The same turns and mirrors carry the whole set onto itself and the rows of a family onto each other. Which other rows belong to the same family as each row named below? List them in the order they appear above.
These 20 rows form 5 families of 4 rows each.
sor: [-45.7  -7.3   6.3  -4.5  10.3   3.3 -15.9 -13.1  18.4]
zufiz: [-43.3  -7.7   0.5   4.0  -3.9  10.7 -12.9  -9.0  17.7]
povuz: [  5.6 -27.2   2.1   1.6   9.8 -22.1   3.9   4.3   1.6]
kib: [  8.1 -24.4   1.6  -5.5  11.2 -12.2  -3.3  12.5  -2.7]
Fibi: [-42.9 -15.9   7.6  16.3   6.7  12.0 -24.6  -8.0  19.7]
zor: [-40.3 -10.4  -4.6   7.2  -7.1  15.5 -17.4  -5.4   9.8]
kog: [-38.3 -19.6  -6.3  17.3  -5.6  16.1 -14.3   3.8  13.3]
tona: [-31.4 -17.7  30.1   3.9   7.7   6.3  -4.0   9.7  28.0]
vete: [ -7.0 -11.9   3.1  25.5  -2.6  14.5 -30.9   8.7  12.2]
zanin: [-41.3  -9.5   7.9  13.1  -8.1   3.2 -16.2  -8.2  26.6]
Met: [ -7.1 -18.8  35.9   4.1  -2.4 -11.3 -24.2   9.0   6.1]
kove: [  6.7 -24.3  16.0  -0.6  23.1 -20.6 -10.3   0.1   5.0]
tulun: [  8.0 -27.4  10.3   1.0  24.6 -17.2 -10.2   4.6   1.3]
Kazog: [ -2.2 -32.5  -7.9  10.5  20.9 -19.6   1.5   3.2   2.2]
zeku: [-34.6 -12.5 -13.6   6.4   6.5  13.5 -25.8  -5.6   2.1]
gib: [-41.7 -18.8   1.9  18.0   7.4  15.8 -23.2  -4.4  16.3]
kif: [  4.8 -16.6   4.1  12.7  19.8   7.6  -0.3  15.6  22.5]
vor: [  5.4 -21.7   9.2   0.4   5.2 -29.0  -2.2  -1.1   3.7]
topif: [  6.6 -13.9  15.7  -9.6   8.1 -24.4  -6.0   0.3   9.8]
gez: [ -7.5 -25.6  13.5   4.2  11.3 -35.3 -11.0  -8.8   3.9]

Same family as zanin: kib, kog, topif
Same family as kove: Fibi, tulun, gib
Same family as sor: Kazog, zeku, gez
Same family as povuz: zufiz, zor, vor

The same turns and mirrors carry the whole set onto itself and the rows of a family onto each other. Which other rows belong to the same family as each row named below? List them in the order they appear above.
These 18 rows form 3 families of 6 rows each.
Gis: [ 21.0 -27.8  -3.3  -6.3  -5.2 -17.9 -16.0  -3.3   8.8  -0.5   4.3 -13.7
  22.0 -15.9 -30.1   0.2  -2.4  13.8  17.1   3.4  -4.0  -7.4  10.0  -2.2
   7.1   0.0  14.4 -13.6 -32.7 -28.8  18.5  -2.1  -2.1  12.2  15.4  17.3
 -20.7  -7.0  22.9  21.1   6.5 -32.0   1.4  -1.1  -0.5 -10.7 -19.2  -7.5
 -31.2  15.5   9.9]
zipob: [ 27.6 -20.6  -1.8  -3.0   1.6   4.4   4.4 -16.9 -32.8 -29.5  14.8 -21.7
   0.1 -16.4 -19.5 -21.4   1.9  17.5   0.4 -11.1   7.3  -9.1 -18.5  -9.4
  -7.2  -2.9   4.3  12.4 -22.5 -25.9   0.2   9.1 -18.3  14.9  33.0  35.6
   7.5 -17.9 -14.0  10.5  -0.4 -15.0   3.8  -7.9 -19.6 -20.6  -1.5  -7.1
 -34.3  10.7  10.7]
Suv: [ 21.4 -10.2  -0.7  -3.4  -0.1  -1.2 -18.9 -17.4  20.9  -8.8  -9.3 -13.7
  31.2 -28.8  -8.1  -1.8  -6.5  21.0   2.6 -23.6  -4.4 -12.3  -4.2   0.4
  -0.5 -16.0  16.8   0.2   2.6 -29.3  35.3  22.7  -1.1  -0.7  28.9  27.0
 -28.4 -27.5   8.6  30.2 -14.5 -19.3 -11.5   0.8 -17.8 -24.1   1.7 -11.8
 -14.2  13.5  20.4]
gumin: [ 24.6 -10.2   9.9  -0.2  18.7   0.6 -11.4 -13.5  11.9 -17.9  -0.5  -4.1
  24.5 -36.2 -22.5  -7.0 -20.2  20.7  -3.1 -31.6  -8.1 -19.2  -6.4   5.0
 -12.6 -19.4  10.9  12.2  10.4 -25.9  10.7  26.9  12.8   8.9  31.0  30.9
  -2.1 -29.4   9.0  25.8 -20.5 -12.2 -11.1   3.1  -9.2 -19.8  -5.5  -8.3
 -12.5   4.3  24.1]
vit: [ -5.5 -12.4  11.9 -19.2 -21.1 -10.6 -24.7   0.2  -8.7  24.5  -4.4   1.7
   7.0  20.4   5.2 -24.8  -6.4   6.5 -18.7 -12.2   0.9   5.6  14.7 -25.0
   4.4   5.0  11.1   1.5  -7.9  -5.0  24.9 -23.6   9.4  10.9   3.4   6.7
  12.5 -12.2  -3.6  34.1 -36.4 -11.4  -3.2 -11.9   8.3  -2.8  23.2 -12.7
  21.6   8.8  24.2]
pef: [ 20.7   0.6 -13.5   2.1   0.7  10.7 -25.4  -7.1  13.2  -6.3  -6.5  -5.4
  26.9 -25.5 -10.9  -2.1 -11.4   9.3  -4.8 -25.1 -26.3 -16.9  11.0  14.0
  -0.9  -8.8  14.5   4.1   4.2 -32.0  25.2  37.3   1.8  -3.6  28.6  29.0
 -29.8 -13.0   5.9  25.5  -5.3  -0.6   2.8  10.9  -4.4 -11.6   5.6  -3.6
 -11.0 -13.7  19.4]
Susaf: [ -0.8 -20.5  31.4 -10.0  -6.2 -32.0  -5.0  -2.0 -35.9  11.9  23.6  -5.6
 -13.2   6.6  -5.5 -18.1  13.3  11.9   2.1 -15.6  -7.0  11.1 -14.2  -3.3
 -11.6 -11.2   0.4  -1.9 -21.8 -16.5  -1.1 -16.2  -8.7   5.4  13.9  16.4
  14.7 -16.3  -2.5  33.5 -10.6  18.8  12.4  -9.5  29.0  -3.3   0.8 -20.2
  -7.5  -2.4  23.0]
ref: [-10.9 -22.8  28.5 -14.4  10.7  15.5  -2.9  -3.3 -27.6   5.7   4.1  -5.8
   4.7  -5.2  -5.2 -27.3 -34.4  19.4 -16.1 -27.0   0.4  -8.7  11.7 -18.1
 -19.5 -29.8  -3.7  21.1  -2.8 -12.0 -12.7 -14.5   9.0   8.8  18.0  15.7
  29.8 -18.0 -16.8  23.4 -17.9   4.1  -1.3 -22.2  13.0  -7.7   3.2  -4.9
  -9.2  -9.2  13.3]
Govi: [ 14.2 -11.0 -25.8  13.0   2.2  24.3  -6.9 -11.5 -24.5 -26.6  -6.4 -21.0
   3.9 -11.9  -6.3 -17.5  -4.0   2.4 -10.5 -13.5 -11.4  -4.2  -0.8  -1.8
   9.6   8.7   9.7  11.3 -22.4 -19.7  12.9  14.2 -16.4   7.6  24.1  39.2
 -14.0 -12.3 -16.7  13.0   8.6 -12.0   6.7  -0.1 -21.3 -17.5  10.6  12.4
 -24.7  -3.7   4.3]
Muk: [-31.0 -20.2  28.8 -13.7  -1.5  12.9 -17.7  -0.6  -9.5  21.7  -8.4  -7.7
  12.8   1.7   5.4 -16.5 -33.4  17.3  -7.3 -26.4  -1.4  -4.7  20.4 -22.6
  -9.5 -34.4  -4.8   7.7  -8.4  -8.2   1.6 -26.9   7.9   1.0  10.3   7.3
   1.3 -16.5 -10.5  32.1 -18.3   3.0  -6.4 -23.7  13.2 -10.9   4.5  -5.9
  -3.8 -10.0  11.3]
mumi: [ 15.0 -22.4 -13.5   0.1  -4.3  14.4  -4.4 -18.4 -14.2 -21.4  -6.9 -28.8
  14.1 -17.5 -14.7 -13.3  -7.6  12.0  -0.2  -4.3  10.7  -9.1  -3.6 -15.4
   3.8  -2.1  11.1   6.2 -23.8 -23.0  17.3  -4.6 -15.3  10.2  25.9  29.1
 -11.3 -19.9 -10.2   7.9   1.2 -28.6  -1.0  -9.0 -33.7 -30.4   2.8   0.5
 -30.3  16.9   5.4]
Tal: [ 35.4 -16.0   4.2  -1.1  -1.7 -20.5 -12.6   2.4  -2.8  -7.2  18.9   1.3
  10.4 -16.8 -40.3  -3.3   4.2  12.2   7.5   4.3 -12.3 -14.5  -0.4  -3.5
  -2.5  13.0  16.5   0.5 -28.2 -24.0  11.1  -2.3   9.5  22.6  21.2  12.9
   0.9  -9.5  30.2  23.0 -10.3 -27.3   7.6   1.0   1.6  -7.1 -20.6 -13.0
 -13.1   9.9  18.3]
Vur: [-17.7 -13.2  14.8  -1.6   8.3  27.5 -20.4  -8.5 -25.2  20.9  -1.8  -4.8
  17.5  12.0   6.4 -16.7 -30.7   5.0 -17.4 -23.8 -16.0  -7.1  38.7  -1.0
  -3.6 -23.8  -1.1  15.8 -14.2 -10.9   2.2  -4.5  11.9   4.5  11.1  14.1
   2.7  -9.8 -19.7  26.4  -6.6   4.2   6.6 -23.2  18.9  -6.0   8.0   8.1
   0.6 -24.8   9.1]
liru: [-11.8 -16.3  11.7  -4.0  -7.0 -15.1 -14.7  -8.1 -31.7  25.5   1.9 -17.5
  -7.0   9.6   7.9 -13.8   7.0  -2.7  -7.6 -11.5 -19.9  12.1   7.9  11.8
  -9.1  -9.3   5.4  -1.4 -15.4 -23.4   9.3  -3.5 -10.4  -6.7  11.4  16.7
  -4.3  -9.4 -19.0  28.5   8.4  32.2  22.8  -5.4  28.8  -3.7  20.1  -8.1
  -7.5 -15.9  14.3]
todu: [  6.3  -5.8  -2.7   0.2 -11.0  -3.7 -19.5   0.1 -16.3  19.4  -0.2   3.4
   9.2  19.8   8.8 -19.4  -0.6  -7.2 -30.2 -15.6 -17.5   8.4  22.5   2.3
   8.4  14.0  20.6   4.3  -4.7 -11.3  28.6  -7.2  12.3   4.9   2.1  17.7
   9.3 -11.9 -12.6  36.4 -26.0  -1.6   9.5  -5.2  17.8  -0.7  25.9   2.1
  26.4  -7.9  24.8]
Nuf: [ 10.4  -3.4  23.0  -9.2  -4.2 -15.9 -21.2  -5.8  -9.4  14.7   5.0   9.6
   6.3   5.9  -9.3 -20.1  -5.5   5.8 -21.2 -19.8  -6.8  -3.8   3.5  -9.4
  -9.4   3.4  13.3  13.3   3.7  -8.0  15.2  -9.1  22.4  17.5  12.9  10.6
  26.7 -23.5   3.1  33.4 -46.5  -3.2  -0.6  -6.1   9.6  -7.6  18.1 -17.4
  30.2   3.7  33.8]
tevop: [ 22.6 -13.4 -12.6   5.9  -6.3  -4.7 -23.5  -0.3  -2.2  -2.1   6.9  -5.3
  18.1  -1.4 -28.3  -3.7  -2.6  -2.8   6.9   3.9 -19.0 -12.5  20.7  12.8
  11.7  17.7   8.6  -6.6 -40.9 -25.3   9.1  13.3   2.1  18.0  13.5  20.3
 -20.8   1.0  10.6  21.1  10.3 -22.0   8.5   4.4   5.5   0.4 -11.3   4.1
 -24.6  -8.8   6.0]
Bep: [-22.4 -22.2  22.7 -16.2 -15.7 -26.2 -16.3  -8.7 -23.4  21.9  -0.2 -18.8
  -7.2  11.1   9.3 -17.6   7.0   5.5   1.7 -19.5   3.1  17.5  -8.6 -10.3
  -5.4 -18.3  -0.5 -10.8 -13.3 -15.6   9.0 -21.6 -15.7  -2.5   7.0  17.5
  -2.1 -18.1 -15.4  30.5  -9.8  21.9   4.9  -7.0  17.6 -10.8  18.9 -17.8
  -6.6   2.2  21.2]

Same family as Vur: pef, Govi, liru, todu, tevop
Same family as Susaf: zipob, gumin, ref, Tal, Nuf

